In the data rows, zero lies at 4.5, halfway between 4 and 5.
Here are some points, one per row:
[4 5 2 5 5 6 7 3 4 3 4 4 4 3 5 7 6 7 4 2 7 4 3 5 3 5 6 2 5 5 6 4]
[4 4 1 5 5 3 4 5 4 4 4 1 3 4 6 6 6 5 5 2 7 4 4 5 4 4 5 5 6 5 6 6]
[9 4 5 1 6 4 2 3 4 5 5 4 5 4 4 4 6 7 2 4 0 7 7 3 4 5 4 3 5 6 3 6]
[7 5 8 4 4 3 2 4 6 4 6 5 4 5 5 3 4 3 4 8 7 3 3 3 3 5 7 6 4 6 5 3]
[4 7 5 4 5 4 4 3 3 3 3 7 4 7 2 7 6 4 2 4 4 4 4 7 6 2 6 7 3 1 8 3]
[7 6 7 6 3 3 1 4 4 4 7 5 5 3 6 8 3 3 6 1 2 6 1 5 4 7 3 2 6 5 4 1]
[4 4 3 6 4 6 6 8 2 6 4 5 7 5 5 3 4 5 2 3 6 3 3 5 5 5 3 9 7 5 3 1]
[5 2 2 6 3 7 5 2 4 5 5 2 6 4 5 6 5 4 5 4 5 4 6 4 4 1 6 5 5 5 5 7]
[4 2 6 5 4 8 6 4 5 5 4 8 6 5 5 3 2 6 6 3 4 3 2 6 4 5 5 3 5 4 3 8]
[5 4 5 7 3 6 5 6 1 5 6 5 4 5 5 5 7 8 6 6 5 4 4 2 5 5 4 3 3 0 4 5]
[5 4 3 2 7 7 9 5 3 4 4 1 3 2 5 3 3 4 5 7 3 7 2 6 6 5 4 4 5 2 3 2]
[1 2 3 6 5 3 7 5 5 4 4 6 1 4 4 3 6 6 5 3 2 4 6 6 6 6 6 5 3 5 4 4]
[5 3 1 5 5 5 8 4 3 5 6 5 4 4 4 5 3 7 4 6 5 4 3 3 4 7 6 4 4 2 3 5]
[3 3 4 5 6 7 7 6 7 6 3 5 1 2 4 5 3 3 2 5 4 4 8 4 3 7 5 4 2 6 8 3]
[6 9 7 5 4 5 3 5 5 6 5 5 2 6 4 7 4 6 3 4 3 3 8 3 4 4 0 6 4 4 2 6]
[5 3 3 7 6 3 6 1 4 4 6 2 4 4 3 6 5 2 5 3 4 4 7 6 2 3 4 5 5 6 4 8]
[3 4 4 7 4 7 4 2 4 4 6 2 4 4 4 4 5 4 6 3 7 4 8 6 3 4 4 5 4 5 3 7]
[3 6 3 7 6 5 7 2 5 4 6 1 6 3 3 3 5 6 3 6 8 5 5 3 4 6 4 3 4 1 3 7]
[4 7 2 3 4 5 4 5 4 8 5 4 3 6 3 2 8 4 3 2 6 5 1 3 4 8 4 7 7 4 5 3]
[3 5 4 5 5 6 5 6 7 5 5 5 4 3 6 2 5 7 4 3 2 2 4 6 6 3 6 5 4 5 1 4]
[4 4 5 6 4 5 4 8 4 2 5 4 6 5 3 5 7 3 6 8 4 4 1 5 5 2 7 3 2 4 1 7]
[5 6 2 2 3 6 5 4 8 5 4 5 3 3 0 3 6 6 5 4 5 6 6 3 3 5 3 6 4 6 5 2]
[5 8 5 2 6 5 5 3 4 2 3 6 4 2 5 5 3 2 5 4 7 4 7 3 7 5 4 4 5 2 5 7]
[0 6 6 5 4 8 6 7 5 5 5 4 5 6 5 3 5 7 6 3 2 3 3 3 4 4 4 3 5 5 7 6]
[7 4 9 6 4 5 2 4 5 5 5 2 5 4 5 4 5 2 3 5 5 6 3 4 2 4 6 7 4 4 5 2]
[4 5 4 3 4 4 6 5 3 5 3 2 2 6 5 4 4 1 6 5 4 4 8 5 5 7 6 6 6 2 5 8]
[7 8 7 3 5 1 4 5 5 4 5 6 4 4 2 4 5 5 6 3 2 4 7 3 6 5 6 5 3 6 2 4]
[5 5 5 4 3 1 4 4 6 5 4 6 3 7 5 3 6 5 6 9 8 5 5 4 4 3 2 5 4 2 3 3]
[3 6 7 1 4 8 3 8 6 4 5 6 6 4 5 6 6 2 3 3 5 4 5 6 6 1 3 4 2 2 6 3]
[5 1 4 5 3 3 6 4 6 4 4 9 6 3 5 8 4 4 6 6 0 3 4 4 2 5 2 7 5 3 6 3]
[4 4 4 4 3 6 4 8 6 5 5 6 3 3 5 4 3 2 2 4 3 4 8 7 4 6 7 4 3 6 6 2]
[3 1 4 6 4 3 5 5 3 4 3 5 5 6 6 6 5 6 2 3 8 4 4 6 7 5 5 6 5 6 2 2]
[8 7 6 4 4 4 5 4 4 4 5 6 2 5 1 3 6 6 6 2 4 5 8 3 4 6 5 6 2 4 5 3]
[5 8 4 7 5 4 3 1 6 2 5 6 5 6 1 2 6 3 2 3 2 4 6 4 6 4 5 6 6 4 7 3]
[3 3 6 6 6 2 5 4 2 3 3 6 6 5 8 3 3 3 5 5 5 7 5 3 5 6 3 6 2 6 7 5]
[3 6 4 4 4 5 4 7 1 4 4 2 6 5 4 5 5 6 5 8 5 4 7 5 4 0 6 3 6 6 7 5]
[3 6 2 4 5 6 2 2 3 3 6 5 7 2 5 4 5 1 5 4 6 4 8 5 4 4 7 4 6 5 1 8]
[7 4 7 4 5 0 5 7 5 5 3 3 3 5 5 5 6 6 4 3 2 3 7 4 4 5 3 5 6 6 2 5]
[7 7 5 3 3 6 5 6 5 5 5 4 3 5 2 4 2 6 4 3 4 4 2 6 4 8 2 4 5 6 3 9]
[4 6 4 5 4 2 3 3 6 4 4 7 4 3 7 2 3 8 5 6 6 6 4 3 4 6 4 2 5 2 5 5]
[7 9 2 5 6 1 4 4 4 4 4 4 5 4 5 3 5 6 4 5 5 5 5 4 4 6 5 3 3 3 6 7]
[1 3 4 6 4 6 4 5 7 5 7 3 3 3 5 4 4 6 4 6 1 3 5 6 6 6 4 6 2 5 3 3]
[2 6 6 6 5 6 3 6 5 4 4 2 4 7 2 7 3 1 6 4 5 4 7 3 6 6 5 3 4 2 7 5]
[7 5 8 4 6 4 2 4 7 5 5 3 5 4 4 3 3 2 4 5 5 5 2 2 4 3 7 7 5 5 4 3]
[5 4 8 5 4 4 3 4 3 4 5 5 5 6 5 3 3 4 5 7 7 3 4 4 5 5 6 6 3 6 6 2]
[7 5 5 2 4 3 3 4 6 7 4 7 4 4 3 3 5 5 6 7 8 3 2 5 4 3 1 4 5 4 5 3]
[6 5 8 2 4 3 0 4 5 6 4 5 6 3 2 2 4 3 4 6 7 5 3 6 5 6 6 5 5 6 5 3]
[5 4 5 2 4 1 2 5 5 6 4 6 6 4 5 5 3 5 6 5 7 4 2 6 5 6 1 4 4 6 7 5]
[1 1 4 6 4 4 6 5 4 6 3 5 3 6 5 7 5 3 2 3 7 7 3 4 6 2 5 6 4 7 1 4]
[3 6 5 2 4 5 6 4 3 6 5 4 2 5 2 5 5 5 6 7 1 6 2 7 3 5 8 3 4 4 3 3]
[2 1 4 6 5 5 7 6 5 5 4 5 0 3 4 3 7 5 5 5 1 4 5 4 6 4 4 4 3 5 8 5]
[5 3 4 7 6 9 5 0 6 2 5 7 9 3 4 3 6 3 4 5 2 4 5 4 5 5 4 5 3 7 4 2]
[9 1 7 2 3 4 4 2 3 6 5 7 4 5 2 7 3 3 6 3 7 5 3 6 6 6 3 2 5 3 5 4]
[5 2 3 4 4 7 1 6 9 1 4 5 7 3 3 5 5 3 2 4 4 5 7 7 7 5 3 4 3 4 7 5]
[4 3 4 0 4 5 7 4 6 5 4 8 5 2 2 6 6 6 6 3 4 5 5 3 3 5 1 6 5 7 7 2]
[7 5 6 3 5 3 5 3 6 8 4 5 3 6 5 8 4 4 5 3 6 3 3 6 4 2 5 3 5 2 2 5]
[5 5 3 7 6 2 2 5 4 4 5 4 5 5 5 2 5 7 6 6 7 7 6 3 3 6 2 3 4 1 3 3]
[3 3 5 5 5 5 6 2 7 5 5 7 5 2 5 8 4 5 5 4 2 3 6 3 3 5 2 7 5 2 4 4]
[1 2 3 5 4 5 6 5 4 6 4 7 4 6 6 7 6 0 2 5 6 7 2 1 5 5 5 6 5 6 2 5]
[5 4 4 7 6 2 5 4 2 3 3 4 7 5 8 3 5 5 5 5 5 6 5 3 4 6 3 4 3 4 7 6]
[7 3 9 5 5 5 3 4 5 5 5 1 4 5 6 3 4 3 4 5 5 5 3 3 3 3 5 7 4 6 6 2]
[8 3 8 6 4 6 2 4 4 6 5 2 4 4 5 4 4 7 4 5 0 6 4 3 5 5 4 3 7 5 6 2]
[1 5 3 5 3 4 7 5 4 6 4 7 2 6 3 4 2 4 6 3 5 7 2 4 5 3 5 3 6 6 7 5]
[3 5 3 7 5 5 1 9 5 4 6 4 4 7 4 7 3 4 4 2 2 5 7 3 3 5 6 3 4 5 8 4]
[3 5 4 4 4 5 4 5 5 4 4 0 5 4 6 5 4 8 5 6 6 5 5 3 4 0 7 4 6 5 6 4]
[3 1 5 6 4 4 5 5 5 3 3 5 7 8 8 5 7 1 3 3 5 7 3 3 5 7 6 3 5 4 2 3]
[3 5 4 3 6 2 7 6 2 5 4 7 3 5 4 4 3 3 5 3 5 6 3 5 5 3 5 3 6 6 7 4]
[4 4 3 6 5 3 7 5 5 4 4 9 7 4 6 4 3 2 3 5 1 3 5 4 6 4 7 2 7 3 5 3]
[7 6 6 6 3 3 3 3 4 4 5 5 6 6 4 4 2 3 6 5 5 6 4 2 6 5 5 6 2 6 6 3]
[4 4 4 2 5 3 3 2 3 6 2 4 4 6 6 7 5 6 5 7 4 3 6 7 4 4 4 3 6 6 1 6]
[5 6 3 1 5 5 5 6 5 4 3 3 4 5 4 6 3 2 5 4 5 4 7 2 8 6 5 4 6 3 7 6]
[8 3 3 7 6 6 0 3 3 0 2 5 2 7 4 5 5 8 6 6 4 4 2 6 5 4 5 5 6 6 2 7]
[3 7 5 3 4 5 3 5 4 3 4 8 3 5 3 7 5 6 1 5 3 5 3 6 6 1 5 7 3 1 7 4]
[5 6 4 2 3 7 4 3 5 7 4 1 2 5 3 5 7 7 6 3 4 4 3 4 5 6 6 3 5 6 3 4]
[0 5 6 3 4 4 2 7 4 2 3 1 4 5 5 6 4 7 5 7 7 5 3 4 5 7 5 6 6 6 1 6]
[6 4 5 4 5 0 4 5 4 5 3 4 6 5 6 4 3 6 4 5 6 5 4 5 5 5 3 3 2 6 8 7]
[4 1 9 6 3 5 5 3 5 6 6 2 3 6 5 3 5 7 3 3 2 7 6 3 4 5 4 2 5 4 4 4]
[6 4 2 7 5 5 5 2 4 4 5 1 4 3 5 5 5 4 5 3 4 4 7 5 4 2 5 5 5 6 3 7]
[3 2 4 8 4 5 7 5 3 4 4 6 4 8 6 4 4 3 2 6 5 3 6 5 7 7 5 3 7 3 4 2]
[6 4 2 5 4 3 4 4 5 5 3 0 3 4 6 6 6 5 5 3 6 3 3 5 4 4 6 5 5 5 6 6]
[5 8 2 1 6 6 5 6 4 5 4 3 4 3 3 4 5 3 6 8 4 7 3 7 3 5 6 4 3 3 2 4]
[4 3 3 3 4 4 6 3 4 3 4 2 6 2 5 6 5 5 5 4 7 3 5 6 3 2 7 5 6 5 6 6]
[5 4 2 5 5 6 8 3 3 5 5 6 7 4 4 5 3 7 3 6 6 4 4 4 4 7 5 4 3 2 3 6]
[3 4 3 4 5 1 3 3 5 7 4 3 6 3 7 5 3 4 6 4 3 5 1 5 5 6 4 5 3 6 9 8]
[6 7 2 1 4 6 7 5 6 5 4 4 3 4 3 5 3 5 6 7 2 7 3 6 3 4 6 4 4 3 3 3]
[4 5 4 7 5 5 7 7 3 2 5 6 3 5 3 5 4 4 5 7 6 4 5 6 4 0 2 2 6 7 3 6]
These points spread out most along one direction. Where along it does each point below lie, from 0 to 99? 50 is the average, and the first point above lies past it. One standard deviation of the points above along it is 16.
[6 6 6 6 5 2 3 6 4 6 4 3 9 3 7 3 6 5 5 6 4 6 5 4 3 5 3 4 4 0 2 2] 34
[7 4 8 4 4 4 3 5 3 4 6 4 5 5 6 3 3 2 5 7 6 4 4 4 5 6 5 5 3 6 6 2] 24
[3 7 4 3 5 4 7 8 3 6 3 7 5 5 6 4 3 3 5 3 4 3 5 5 3 4 6 4 6 4 7 4] 56
[5 3 3 7 4 5 5 2 4 4 6 2 4 5 4 5 5 3 6 1 7 4 7 7 3 3 5 4 5 5 4 6] 68
[4 9 3 7 4 3 5 7 4 3 6 3 3 5 3 6 6 2 5 7 5 4 1 6 6 1 3 3 5 7 1 7] 60
[3 2 6 3 5 5 5 7 4 4 4 6 5 6 6 2 5 7 6 2 3 4 3 6 3 4 2 5 6 4 2 7] 58
[6 4 8 4 4 4 3 4 4 5 6 2 5 5 6 3 3 3 5 4 6 5 3 4 5 3 6 6 4 6 5 2] 29
[4 6 7 2 5 7 5 4 5 5 4 3 3 6 5 4 3 6 4 6 2 2 2 4 4 7 2 4 6 6 6 9] 45
[4 4 1 5 5 3 5 6 5 4 7 5 7 2 4 3 4 5 2 4 4 4 6 2 8 4 3 8 6 6 5 2] 55
[3 7 2 6 5 5 5 3 6 6 4 6 7 6 3 2 3 6 6 3 2 4 7 5 6 3 5 5 1 7 2 3] 56
[4 1 6 1 2 6 6 6 4 6 4 6 6 5 6 1 6 7 4 2 4 6 4 6 4 3 4 5 5 5 2 8] 58
[3 6 3 7 5 8 5 0 6 4 6 6 6 5 2 2 6 2 3 4 3 4 5 4 5 5 4 5 4 5 6 2] 54
[3 5 3 3 6 3 5 5 4 5 4 4 5 3 5 7 6 6 4 2 7 4 3 6 2 5 7 3 5 5 6 6] 62
